Every row comes from 4 hidden switches, listed from the one that spreads the rows most; 1 means on and 0 means off. The rows also spread widely along 6 other directions, which tell nothing about the switches. In the first row, all of them are off.
Each row in order, then whether each switch is on (1) or off (0), in that order:
[-0.2  0.5 -0.1 -0.3  0.8  0.7  2.1  2.2  0.2  0.7 -0.2  1.4 -0.8 -0.5  2.4 -0.2 -0.2  2.   1.2 -1.2  0.4  0.4  0.3 -0.6 -0.2 -0.3  1.1  0.2  0.4  0.4 -0.2  1.6  1.9 -0.4 -0.1  0.4 -1.3  0.3 -1.2  0.1 -1.2 -0.5  2.1] 0 0 0 0
[ 0.3  0.5  1.6  0.9  0.4 -0.6  0.1 -2.2 -1.2  0.3 -0.5 -1.7  0.2 -0.2 -2.9 -0.7  0.4  2.2  0.3 -2.4 -0.3 -1.1 -1.4  0.4  1.2  0.9  0.1  1.4  1.   0.3 -0.8 -2.3 -0.6  0.4 -0.4  0.9 -0.4  0.8  0.3 -2.4  0.7  0.1 -1.6] 1 0 1 1
[-0.1  1.2 -0.4 -0.2 -0.4  0.3  0.8  0.2 -0.2  0.   0.1  0.2 -0.5  0.  -0.7  0.5 -0.1 -0.3  0.1 -0.6  0.5 -0.6  0.5  0.1 -0.3  0.4 -0.8  0.3  0.2 -0.8  0.2  0.2 -0.7 -0.2  0.  -0.2  0.5 -0.7  0.8  0.3 -1.1 -0.2 -0.2] 1 0 0 0
[-0.2 -0.8 -0.5 -0.4  1.4  0.8  1.   1.7  0.7  0.  -1.3 -0.3  1.4  0.5 -1.5 -1.   0.4 -1.2 -0.2 -0.7  0.7  0.8  0.7  1.1  1.6 -3.2 -1.3  1.  -1.3 -0.7 -0.1  0.3  0.   1.4  1.2 -1.4 -0.5  0.5 -1.   0.1 -0.2 -0.6 -1.9] 0 0 0 1
[ 0.8 -0.5  1.3  1.   0.5  0.5 -0.7 -0.5 -0.2  0.7 -0.2 -0.2  0.3 -0.7  0.  -0.5 -0.4  1.  -0.3  0.3  0.4 -0.5  0.3 -1.6  1.5  0.3  1.3 -1.2  1.3  0.1  0.1  0.7  1.3 -0.9 -1.5  0.8 -0.2  1.  -0.3  0.   1.3  0.1 -0.5] 0 1 0 1
[ 0.9  0.8  1.2  0.7 -0.6 -0.4  0.2 -1.9 -0.6  0.7  0.3 -0.5 -0.5 -1.  -1.1 -0.1  0.   1.3  0.4 -1.1  0.4 -0.7  0.6 -0.6 -0.9  2.   0.1  0.   2.1 -0.4  0.8 -0.9 -2.2 -0.4 -0.3  0.9  1.  -0.4  0.9 -1.4  0.   0.3  0.3] 1 0 1 1
[ 0.3  0.9 -0.3  0.3 -0.7 -0.1 -0.8 -1.   0.8 -1.   0.2 -0.3  0.4  0.  -2.9  0.6  0.7 -3.2 -1.5  0.8  0.8 -0.3  1.   1.5 -0.8 -0.9 -2.2  0.6 -0.6 -2.1  0.9 -1.5 -3.2  2.   1.  -1.7  1.2 -1.2  1.4  1.  -0.9 -0.1 -1.4] 1 0 0 1
[-0.1 -0.4  1.5  0.3 -0.2 -1.  -0.3 -1.8  0.2 -0.7  0.8 -0.6  0.1 -0.4  0.   0.5 -0.2  1.   0.1 -0.2 -1.1  0.6 -1.7  0.5 -1.9  1.1  0.5  0.8 -0.2  0.4  0.  -2.3 -1.6  1.   0.4 -0.2 -0.5  0.6 -0.3 -0.7  0.5  0.4  0.4] 1 1 1 1
[ 0.4 -1.3 -1.   1.   0.1 -0.6 -2.8  0.3 -0.6 -0.3 -1.  -0.6  0.   0.8 -0.8 -0.1  1.2 -1.9 -1.1  1.8 -0.5 -1.7 -0.4 -0.5  3.5 -1.2  0.6 -1.3 -1.8  1.1 -1.7  0.9  2.1 -0.4 -0.5  1.3 -0.7 -0.6  0.3  0.8  1.4 -0.5 -1.1] 0 0 1 1
[-0.4 -0.8 -0.3  0.5 -0.4 -0.9 -2.3 -1.1 -2.  -1.  -0.3 -1.7  0.   1.9 -1.5  0.4  0.8  0.1 -0.7  0.4 -2.1 -1.7 -3.   0.3  2.7  0.2  0.4  0.3 -2.   1.8 -2.9 -0.8  3.  -0.8 -1.2  1.4 -0.9  0.4  0.2 -0.5  1.2 -0.1 -2.4] 1 1 1 0
[-0.8 -4.   1.3  0.9  1.3 -0.5 -1.3 -1.   1.5 -1.7 -0.8 -1.8  1.9  0.2 -1.   0.  -0.3 -1.  -1.4  1.1 -1.2  1.1 -1.5 -0.3  1.7 -2.1  0.2  1.4 -2.8  0.1 -2.5 -0.2 -1.   0.7  0.7  0.3 -1.8  2.1 -3.8  0.4  2.1 -0.8 -3.5] 0 1 0 0
[-1.3 -1.9 -0.7 -0.9  0.8 -1.1  1.2  2.   0.2 -0.7 -0.6 -0.2  0.   0.6  1.8 -0.3 -0.3  0.8  0.6 -0.6 -1.5  1.3 -1.4  0.6  0.6 -0.9  0.5  1.6 -3.   2.3 -2.   1.2  1.1 -0.8  1.8  1.4 -2.1  0.7 -2.1 -0.7  0.3  0.   0.5] 1 0 1 1
[-0.5 -2.2 -0.2 -0.4 -0.1  0.4 -0.5 -1.  -1.   0.3 -0.9 -2.6  1.8  1.  -2.3 -1.  -0.8 -0.2 -0.1 -0.2 -0.1  0.2  0.5  0.   2.4 -0.7 -0.9  0.7  0.2 -0.3 -0.6  0.7 -0.9 -1.8 -0.4  1.1  1.6  0.8 -1.  -1.4  2.   0.1 -5. ] 1 1 1 0
[ 0.  -0.5 -0.6  0.1  0.1 -0.2  0.2  0.9 -1.4  1.1 -0.4 -0.4 -0.8  0.2  1.1 -0.7 -0.5  2.   0.9 -0.9 -0.5 -0.9  0.3 -1.4  2.1  1.1  1.1 -0.6  0.4  2.  -1.1  2.   2.  -2.8 -0.8  2.8 -0.1 -0.3  0.1 -1.3  0.8  0.4  0.3] 1 0 1 1
[ 0.5  0.2  2.2  1.3  0.9 -0.6  0.2 -1.4  1.2 -0.5  0.2  0.2  0.  -1.2 -0.8  0.   0.5  0.8 -0.3 -1.   0.1  0.  -1.   0.3 -1.   0.   0.4  1.   0.  -0.8 -0.1 -2.1 -1.6  2.5  0.5 -0.9 -1.6  1.  -0.9 -0.1 -0.3 -0.7  1. ] 0 0 0 1
[ 0.5 -0.4  1.8  1.1 -0.1 -0.1  0.9 -1.5  0.5  0.8  0.1 -0.6  0.  -1.5 -0.9 -0.5 -1.2  1.7  0.4 -1.3  0.9  0.   1.2 -1.3 -0.3  1.5  0.1  0.5  1.9 -0.7  0.5  0.2 -2.9 -1.1  0.   1.3  0.5  0.5 -0.6 -1.2  0.4  0.4 -0.7] 1 0 0 1
[ 0.4  0.2 -0.5  1.  -0.9 -0.9 -1.5 -0.3  0.5 -0.6  0.5  0.7 -1.4 -0.1  0.8  1.1  0.2 -1.4 -0.9  1.6 -0.3 -1.3  0.3 -1.2  0.   1.2  0.1 -0.9 -1.1  0.7 -0.7  1.  -0.3 -0.8  0.   1.4 -0.3 -1.1  0.8  1.4  0.   0.1  1.2] 1 0 0 1
[ 0.2  1.1  1.  -0.4  0.6  0.5  1.1  0.3 -0.3  0.6  0.1  0.9  0.  -0.4  1.1 -0.5  0.2  2.2  1.1 -1.2 -0.1  0.6 -1.1  0.6 -1.1  0.4  1.2 -0.1  1.3  0.3  0.8 -1.3  1.6  1.1 -0.6 -1.2 -0.7  0.6  0.1 -0.9 -0.3  0.1  2.2] 0 1 1 1
[-0.3  0.7 -1.7 -0.2 -0.3 -1.1 -1.   1.9 -1.3 -0.3  0.   0.6 -1.9  1.3  2.2  0.7  0.8  0.4  0.3  0.7 -1.8 -1.4 -1.4 -0.2  1.4  0.7  1.2 -0.9 -2.2  3.1 -2.1  1.1  4.1 -1.3 -0.2  1.8 -1.7 -1.   1.   0.4 -0.4  0.3  2.6] 1 0 1 1
[-0.4 -0.2 -0.5  0.1 -0.6 -0.9 -1.3  0.2  0.9 -1.2  1.   1.  -0.8  0.3  1.7  1.6 -0.2 -1.4 -0.9  2.1 -1.3  0.2 -0.8 -0.3 -1.2  0.3  0.4 -0.5 -2.   0.8 -0.6  0.3  0.4  0.2  0.4 -0.1 -0.6 -0.2  0.1  1.7 -0.5  0.3  1.6] 1 1 0 1
[-0.5  0.4 -1.7 -1.8 -0.3  1.1  1.7  1.8 -0.4  1.2  0.1  0.6  0.3  0.4  1.6 -0.7 -0.7  0.2  1.2 -0.3  0.7  1.4  1.7  0.6 -0.9 -0.2 -0.3 -0.5  1.1 -0.1  1.9  1.5  0.4 -1.3  0.4 -0.7  1.7 -0.5  0.7 -0.5 -0.3  0.8  0.6] 1 1 1 1
[ 1.5  1.2  1.2  2.  -0.8 -0.9 -3.8 -2.6 -0.9 -0.4  0.7 -0.1 -0.8 -0.1 -1.4  0.9  1.4 -0.5 -1.3  1.8 -0.6 -2.7 -1.3 -0.8  0.7  1.7  1.1 -2.3  0.8  0.1 -0.1 -2.2  1.3  1.  -2.2  0.   0.1 -0.8  2.2  0.6  1.   0.   0.7] 0 1 1 1
[-0.3  0.5  0.6  0.4 -0.2 -0.1  0.1 -0.1 -1.2  0.   0.4  0.1 -1.2  0.4  1.5  0.7 -0.6  2.7  0.6 -0.8 -1.3 -0.9 -1.9 -1.2  0.2  2.   1.6  0.   0.4  1.7 -1.4  0.3  2.7 -1.5 -1.7  1.7 -1.   0.7 -0.1 -0.4  0.1  0.1  1. ] 1 1 0 0
[ 0.1  1.9  0.5 -0.2  0.1  0.1  1.1 -0.7 -1.3  0.6  0.  -0.5 -0.1 -0.1 -1.8 -0.6  0.6  1.7  0.8 -2.5  0.2 -0.6 -0.7  1.1 -0.2  0.9 -0.6  1.1  1.4  0.   0.4 -2.1 -0.3  0.7 -0.2 -0.4  0.2 -0.1  1.5 -1.8 -0.6  0.2  0. ] 1 0 1 1
[ 0.   2.1 -0.5 -0.3 -0.4  0.6  0.7 -0.1 -0.5 -0.2  0.1 -0.2 -0.3  0.5 -1.9  0.5  0.5 -0.7 -0.1 -0.9  0.5 -0.8 -0.2  1.1 -0.3 -0.1 -1.5  1.   0.  -1.1  0.2 -1.2 -0.5  1.2  0.1 -1.   0.5 -0.6  1.2  0.3 -1.6 -0.3 -0.7] 1 0 0 0
[-0.4 -0.3 -1.7 -1.3 -0.2  1.6  1.8  3.  -0.5  1.7 -0.2  1.  -0.1  0.3  2.8 -0.9 -1.8  1.2  1.2 -0.3  0.7  1.   2.2 -1.3  0.9 -0.1  0.5 -1.2  1.1  1.1  0.9  4.   2.4 -3.4 -0.4  1.2  1.2  0.1 -0.1 -0.1  0.   0.8  0.3] 1 1 0 1
[-0.2 -2.9  1.7  1.3  1.4 -0.8  0.1  0.1  1.5 -0.2 -0.7 -0.4  0.2 -1.3  1.1 -0.8 -0.7  1.3 -0.1 -0.1 -0.5  0.6 -0.2 -1.8  1.5 -0.5  1.4  0.6 -1.2  0.9 -1.7  1.4 -0.3 -0.8  0.7  2.  -2.3  1.8 -3.2 -0.3  1.4 -0.3 -0.2] 0 0 0 1
[-0.8 -1.6 -0.1 -1.   1.2  0.2  0.9  1.1  1.2 -0.5 -0.5 -0.1  1.7  0.2  0.4 -0.9  0.1 -0.4  0.2  0.1 -0.3  2.4 -0.5  1.5 -0.5 -2.5 -0.2  1.1 -1.2 -0.2  0.2 -0.4 -0.3  1.7  1.6 -1.7 -0.9  1.1 -1.7 -0.1  0.3 -0.2 -0.6] 0 1 1 1
[-0.6  1.4 -0.4 -0.6  0.  -0.5  0.1  0.5 -1.  -0.6  0.5  0.4 -0.3  1.1  0.3  0.4  0.9  0.8  0.2 -0.6 -1.2  0.  -2.5  1.8 -0.9  0.3  0.1  0.8 -1.   1.2 -0.5 -2.2  2.   1.5  0.3 -1.1 -1.1  0.2  1.1 -0.4 -0.8  0.2  1.3] 1 1 1 1
[-0.1 -1.4  0.7  0.7 -0.5 -1.2 -1.8 -2.1  0.4 -1.2  0.4 -1.1  0.5  0.  -0.6  0.6 -0.1 -0.9 -1.1  1.2 -1.   0.2 -1.   0.  -0.7  0.6  0.   0.1 -0.9  0.1 -0.3 -1.4 -1.9  0.2  0.4  0.1  0.1  0.2 -0.3 -0.2  1.2  0.3 -1. ] 1 1 1 1
[ 0.5  0.8  0.4  1.   0.6 -0.6 -0.9  0.3  0.3 -0.5 -0.2  0.6 -0.7  0.  -0.3  0.4  1.1 -0.3 -0.7  0.2 -0.4 -1.2 -1.1 -0.2  1.  -0.3  0.5 -0.3 -1.2  0.6 -1.2 -0.8  1.9  1.5 -0.2 -0.3 -1.9  0.1  0.4  0.8 -0.4 -0.4  1.2] 0 0 0 1
[-0.5 -2.3 -0.7  0.3  1.1 -0.8 -0.6  1.7  1.9 -1.  -0.5  0.5  0.3  0.3  1.4  0.   0.3 -1.9 -0.8  1.6 -0.6  0.7  0.  -0.3  1.2 -2.4  0.2  0.2 -3.2  0.7 -1.6  1.6  0.6  0.6  1.6  0.3 -2.   0.4 -2.1  1.5  0.4 -0.6  0.1] 0 0 0 1
[ 0.1 -0.3 -2.5 -0.8 -0.6  0.7  0.1  2.4 -0.1  0.7 -0.4  0.8 -0.5  0.6  0.9 -0.2 -0.5 -1.8 -0.1  1.1  0.7 -0.3  2.6 -0.8  1.5 -0.8 -0.7 -1.3 -0.6  0.3  0.2  3.6  0.8 -2.2  0.1  1.   1.3 -1.3  0.7  1.1 -0.3  0.1 -0.2] 1 0 0 1
[ 0.7  1.8 -1.  -0.4 -0.4  0.7 -0.9  1.1 -0.9  0.7  0.2  1.4 -0.7  0.5  1.2  0.1  0.7 -0.4  0.2  1.   0.3 -1.   0.2 -0.1  0.2  0.3  0.8 -2.2  1.   0.4  1.1  0.4  3.3  0.2 -1.4 -0.8  0.4 -1.   2.1  0.8 -0.4  0.2  1.9] 0 1 1 1
[ 0.3  2.3 -0.3  0.2 -0.4 -0.1  0.   0.1 -0.8  0.1  0.5  0.9 -1.1  0.2 -0.4  0.6  0.6  0.2 -0.2 -0.8  0.  -1.4 -0.5  0.3  0.   0.9 -0.2 -0.2 -0.1  0.4 -0.2 -0.6  1.4  0.3 -0.5  0.1 -0.5 -0.6  1.9  0.2 -1.3  0.1  1.5] 1 0 0 1
[ 1.2  2.6  0.7  0.5  0.8  1.4  0.9 -0.3 -1.3  1.3 -0.7 -0.2  0.6 -0.4 -3.4 -1.4  0.9  1.   0.1 -2.5  1.8 -1.7  0.5  0.5  1.9 -0.5 -0.6 -0.1  2.6 -1.4  1.  -1.5  1.1  1.5 -1.6 -1.4  0.6  0.1  1.9 -1.  -0.5 -0.3 -1.4] 0 0 0 1
[-1.5 -0.1 -1.7 -2.6  0.6  1.3  2.8  2.7  0.4 -0.4 -0.1  0.3  1.1  1.4  0.7 -0.2 -0.6 -0.4  0.9 -0.9  0.   2.3  0.   1.9 -1.  -2.1 -1.3  1.9 -1.3 -0.4  0.5  0.9  0.8  0.4  1.3 -1.8  0.2  0.5 -1.   0.3 -1.2 -0.1 -1.1] 1 1 0 0
[-0.5 -1.  -1.2 -0.9 -0.1 -0.1 -0.3  0.5  0.  -0.2 -0.2 -0.5  0.7  0.9  0.2 -0.1 -0.2 -1.1 -0.2  0.8 -0.5  0.8  0.1  0.7  0.2 -0.9 -0.5  0.2 -1.1  0.5  0.   0.5  0.1 -0.6  0.7 -0.3  0.5  0.  -0.1 -0.1  0.6  0.3 -1.1] 1 1 1 1
[ 0.4  2.8  0.7  0.3 -0.3  0.  -0.3 -1.3 -1.1 -0.5  0.6  0.   0.1  0.6 -2.7  0.5  1.  -0.1 -0.6 -1.1 -0.4 -1.2 -2.   1.8 -0.6  0.4 -0.8  0.7  0.3 -0.7  0.3 -3.5  0.7  2.4 -0.8 -2.1 -0.1  0.1  2.2 -0.1 -1.1  0.2 -0.3] 1 1 0 1
[ 0.   1.4  0.1  0.  -0.3  0.  -0.7  0.  -0.7 -0.3  0.4  0.7 -0.8  0.4  0.9  0.6  0.8  0.5  0.5  0.5 -0.6 -0.6 -1.4  0.1 -0.7  0.7  1.  -1.1  0.5  0.3  0.2 -1.1  2.4  1.1 -1.  -0.9 -0.6 -0.4  0.8  0.6 -0.6 -0.2  2. ] 0 1 1 0
[ 0.2 -1.3  2.4  1.7 -0.1 -1.6 -0.5 -2.6  1.6 -1.   0.8 -0.4 -0.7 -1.8  0.1  0.9 -0.6  0.6 -0.7  0.3 -0.6  0.2 -0.4 -1.2 -1.8  1.8  0.5  0.8 -0.5 -0.1 -0.8 -1.1 -3.8  0.3  0.7  1.3 -1.1  0.7 -1.6 -0.1  0.3 -0.1  0.9] 1 0 0 1
[ 0.5  0.   0.6 -0.1 -0.8  0.4  1.4 -0.8  0.2  1.5  0.3  0.  -0.5 -1.6  0.7 -0.7 -1.3  1.4  1.1 -0.8  1.5  0.5  2.8 -1.3 -1.7  1.9  0.1 -0.5  3.2 -0.9  2.   1.2 -3.4 -2.   0.1  1.2  2.  -0.6  0.1 -1.3  0.3  0.6  0.8] 1 0 1 1
[-0.3 -1.2 -0.9 -0.8 -0.9  0.1 -0.2 -0.3  1.2 -0.2  0.4  0.   0.8 -0.1  0.6  0.1 -0.8 -2.5 -0.4  1.8  0.7  1.7  2.1  0.2 -2.1 -0.3 -1.2 -0.4  0.1 -1.1  1.9  0.8 -3.4 -0.6  1.2 -0.8  2.1 -0.7  0.1  0.6  0.3  0.6 -0.5] 1 1 1 1
[ 0.4 -1.9  0.4  0.5  0.5  1.1  0.3 -0.3  0.7  0.5 -1.2 -1.2  1.5 -0.7 -2.1 -1.2 -0.6 -1.1 -0.4  0.   1.6  0.   2.4 -1.1  2.  -1.6 -0.9  0.1  1.1 -1.9  0.5  1.6 -2.2 -0.8  0.1  0.5  1.3  0.5 -1.7  0.   1.1 -0.7 -3.7] 0 0 0 0
[-0.2  0.2  0.3  0.3  0.1 -1.4 -1.3 -1.3 -0.7 -1.1 -0.3 -1.3  0.3  0.9 -2.5  0.2  1.3 -0.8 -0.8 -0.3 -1.1 -1.  -2.2  1.7  1.1 -0.4 -0.8  1.5 -2.   0.7 -1.5 -2.6 -0.2  1.6  0.7  0.  -1.   0.1  0.5 -0.6  0.4 -0.2 -1.3] 1 0 1 1
[ 0.1 -1.3  0.7  0.1  0.4  0.6  0.5 -0.8  0.8  0.6 -0.7 -0.8  0.8 -1.  -0.7 -0.9 -0.4 -0.2  0.5 -0.1  1.3  0.8  2.  -0.6 -0.1 -0.6 -0.5  0.1  1.5 -1.8  0.9  0.6 -3.2 -0.4  0.3  0.2  1.2  0.  -1.5 -0.5  0.7 -0.4 -1.5] 0 0 1 0
[ 0.8 -1.2  1.4  0.8  0.3  1.   0.  -1.   0.6  1.1 -0.3 -0.4  1.3 -1.3 -0.7 -1.2 -1.   0.5 -0.2  0.   1.4  0.5  1.9 -1.6  0.7 -0.2  0.2 -1.   2.3 -1.4  1.5  0.8 -1.5 -0.7 -0.9  0.1  1.2  0.8 -0.9 -0.4  1.3  0.  -1.7] 0 1 0 1
[ 0.8  2.7  0.6  1.2 -0.8 -0.6 -0.8 -0.5  1.1 -1.   1.5  2.2 -2.2 -0.8  1.5  2.3  1.2 -1.  -0.5  1.5 -0.2 -0.9 -0.7 -0.3 -3.2  1.3  0.6 -0.9  0.1 -1.1  0.4 -1.6 -0.4  2.5 -0.1 -1.3 -1.1 -1.5  1.2  2.5 -2.3 -0.6  4.5] 0 0 0 0
[ 0.3 -1.4  2.   1.   0.6 -0.9 -1.1 -1.5  0.5 -0.4  0.1 -0.2  0.1 -0.8  0.7 -0.1  0.1  1.5  0.   0.2 -0.9  0.4 -1.6 -0.5 -0.5  0.6  1.5 -0.1  0.   0.6 -0.6 -1.4  0.   0.6 -0.1  0.2 -1.5  1.3 -1.3 -0.5  1.2 -0.1  0.8] 0 1 1 1
[ 0.3  0.8  2.   1.   0.3  0.1 -0.4 -2.1  0.7 -1.1  0.7  0.   0.5 -0.6 -1.6  0.7  0.5  0.  -0.4 -0.2  0.1  0.  -1.5  0.5 -1.6  0.1 -0.1  0.8  0.7 -1.8  0.3 -3.  -1.4  2.9 -0.5 -2.  -0.5  0.7 -0.4  0.5 -0.5 -0.6 -0.2] 0 1 0 0
[-0.4 -0.1 -0.1 -1.   0.3  0.6  1.7  0.9  0.4  0.4  0.3  0.6  0.2 -0.1  1.1 -0.4 -1.2  0.9  0.7 -0.7  0.2  1.5  0.5  0.2 -1.1 -0.1  0.   0.5  0.4  0.   0.9  0.8 -0.2 -0.7  0.4 -0.6  0.3  0.6 -0.7 -0.5 -0.5  0.5  0.2] 1 1 0 1
[ 0.6  2.3  0.1 -0.9  0.1  1.3  1.3  0.7 -0.6  1.3  0.3  1.2  0.4 -0.4  0.4 -0.9  0.3  1.3  1.2 -1.   1.2  0.4  0.7  0.8 -1.4  0.1  0.2 -0.9  2.9 -1.   2.5 -0.9  1.   1.  -0.8 -2.3  1.1 -0.3  1.7 -0.4 -1.   0.3  1.8] 0 1 1 1
[-0.6 -0.3 -0.1 -0.4 -0.5 -0.4 -0.1 -0.4 -0.4 -0.5  0.6 -0.1 -0.3  0.4  1.   0.8 -0.3  0.6  0.4  0.3 -0.9  0.3 -1.2  0.1 -1.   1.1  0.5  0.4 -0.5  0.7 -0.6 -0.4  0.3 -0.5  0.1  0.3 -0.2  0.  -0.3 -0.3  0.2  0.1  0.2] 1 1 1 0
[-0.6 -2.2 -1.4 -1.1  0.1  0.1  0.7  0.8  1.3  0.1 -0.8 -0.9  1.2  0.  -0.1 -0.7 -0.9 -2.2  0.   0.5  0.8  2.1  2.5  0.5 -0.3 -1.8 -1.7  0.7 -1.  -0.8  0.7  1.8 -3.5 -0.9  2.3  0.   1.5 -0.4 -1.2 -0.3  0.5  0.1 -1.9] 1 0 1 1
[ 1.  -0.7  1.2  1.5  0.1 -0.4 -1.9 -1.2  0.2  0.   0.3  0.1 -0.2 -0.6  0.3  0.2 -0.1  0.  -1.   1.5 -0.3 -1.2 -0.2 -1.9  1.1  0.8  1.2 -1.5  0.4  0.3 -0.4  0.2  1.1 -0.1 -1.6  0.8 -0.6  0.5 -0.3  0.7  1.1  0.   0.1] 0 1 0 1
[-0.7  1.1 -1.4 -1.2  0.3 -0.7  0.9  1.6 -0.2 -0.6  0.2  0.7 -0.6  1.   0.6  0.5  0.9 -0.4  0.4 -0.6 -0.8  0.6 -1.3  2.1 -1.  -0.9 -0.5  1.2 -1.9  0.9 -0.4 -1.   0.9  1.3  1.6 -1.  -1.  -0.6  0.6  0.  -1.6  0.   1.7] 1 0 1 1
[-0.5  0.  -0.2 -0.9 -0.6  0.3  1.   0.2 -0.4  0.4  0.5  0.3 -0.5  0.   2.1  0.4 -1.   1.3  1.1 -0.2 -0.2  0.8  0.3 -0.4 -1.8  1.5  0.6 -0.2  1.3  0.2  0.8  0.7 -0.2 -1.4 -0.2  0.6  0.7 -0.2 -0.1 -0.4 -0.2  0.5  1.2] 1 1 1 0
[ 0.   2.1 -2.3 -0.9 -0.4  0.7 -0.2  2.3 -0.6  0.1 -0.1  1.5 -0.9  1.1  0.9  0.6  1.4 -1.5  0.3  0.8  0.4 -0.8  0.4  0.9 -0.2 -0.8 -0.3 -1.3 -0.4 -0.1  0.5  0.7  2.4  0.8 -0.1 -1.4  0.2 -2.   1.9  1.5 -1.6 -0.3  2. ] 0 0 1 0
[ 0.9  3.8 -1.3  0.3 -1.6  0.3 -0.9  0.2 -2.2  0.6  0.7  1.2 -2.5  0.6  0.   1.5  0.9 -0.2 -0.1  0.2  0.2 -3.4  0.1 -0.8  0.6  2.3  0.  -2.   1.1  0.2  0.   0.5  3.  -1.  -2.2  0.8  0.8 -2.1  3.6  1.2 -1.7  0.1  2. ] 1 0 0 0
[-0.2 -1.  -1.8 -0.7 -1.4 -0.3 -1.5  0.   1.6 -0.8  0.6  0.5  0.3  0.3  0.8  0.8 -0.3 -4.  -0.9  3.3  0.3  1.2  1.9  0.4 -2.2 -0.6 -1.1 -1.3 -1.1 -0.9  1.6  1.  -3.1 -0.2  1.4 -1.1  2.1 -1.5  0.4  1.7  0.1  0.5 -0.1] 1 1 1 1
[ 0.   0.4 -0.4 -1.3  1.3  2.2  2.4  2.5 -0.4  1.5 -1.1  0.4  1.6  0.3 -0.2 -2.  -0.4  1.2  0.9 -2.   1.3  1.2  1.1  0.8  1.4 -2.1 -0.3  0.2  1.4 -0.7  1.5  0.9  2.2  0.1 -0.5 -1.7  0.6  1.1 -0.1 -0.7 -0.2  0.1 -1.4] 0 1 0 1
[ 0.2 -1.2  0.1  0.4 -1.3 -0.2 -1.9 -2.2 -0.3 -0.1  0.1 -1.4  0.6  0.2 -1.3  0.3 -0.5 -1.4 -0.7  1.5  0.2 -0.3  0.9 -0.8  0.   0.9 -0.6 -0.7  0.8 -1.   0.4  0.1 -2.5 -1.3 -0.6  0.8  2.1 -0.5  0.2  0.1  1.3  0.2 -2.6] 1 1 1 0
[ 0.6  1.1 -1.4 -0.7 -0.3  2.1  0.9  1.9  0.4  1.5  0.   1.4  0.3 -0.2  1.3 -0.8 -0.7 -0.9  0.3  0.8  2.1  0.6  3.  -0.9 -0.1 -0.9 -0.3 -2.1  2.1 -1.4  2.8  2.3  0.8 -0.7 -0.8 -1.3  1.9 -0.7  1.1  1.2 -0.4  0.4  0.5] 0 1 0 1
[-0.7 -0.7  0.9  0.7  0.3 -0.9  0.6 -0.6  0.3 -0.9  0.1 -0.3 -0.8 -0.3  0.7  0.8 -0.4  1.4  0.1 -0.8 -1.2  0.  -1.5 -0.6 -0.4  1.   0.5  1.5 -1.3  0.9 -1.8  0.  -0.4 -0.3  0.4  1.6 -1.6  0.8 -1.7 -0.3 -0.3 -0.3  0.5] 1 0 0 0
[-0.3 -0.7  0.4  0.3  0.4 -0.6 -0.6 -0.7  0.  -1.   0.1 -0.5  0.6  0.6 -0.7  0.2  0.  -0.2 -0.8  0.  -1.1  0.  -1.7  0.7  0.6 -0.4 -0.1  0.9 -1.7  0.5 -1.3 -1.2  0.4  0.6  0.  -0.1 -0.8  1.  -0.5 -0.1  0.3  0.2 -1.3] 1 1 0 1
[-0.3 -0.3 -0.7 -0.8  0.   0.1  0.8  0.5  0.1  0.5 -0.3 -0.3  0.3  0.1 -0.2 -0.6 -0.3 -0.2  0.4 -0.6  0.3  0.5  0.8  0.5  0.1 -0.4 -0.7  0.5  0.   0.   0.6  0.5 -1.2 -0.4  1.   0.2  0.7 -0.4  0.1 -0.7 -0.1  0.2 -0.2] 1 0 1 1
[-0.6  0.8 -0.2 -1.3  0.2  1.   2.5  0.4 -1.   0.9 -0.6 -0.7  0.5  0.  -1.1 -1.1 -0.3  1.3  1.4 -2.5  0.9  0.6  0.7  1.2 -0.4 -0.1 -1.1  1.5  1.7 -0.8  0.9 -0.4 -1.2 -0.2  0.4 -0.3  1.3 -0.2  0.1 -1.6 -0.7 -0.2 -1.1] 1 0 1 0
[-0.5 -1.9 -0.4 -0.2 -0.2 -0.1  0.1  0.9  2.  -0.2  0.   0.8 -0.5 -0.9  2.8  0.3 -0.5 -1.3  0.2  2.   0.4  1.4  2.1 -1.2 -1.5 -0.5  0.5 -0.8 -0.4 -0.6  0.5  2.4 -2.4 -0.9  1.3  0.7  0.  -0.7 -2.   1.2  0.1 -0.5  1.5] 0 0 1 0
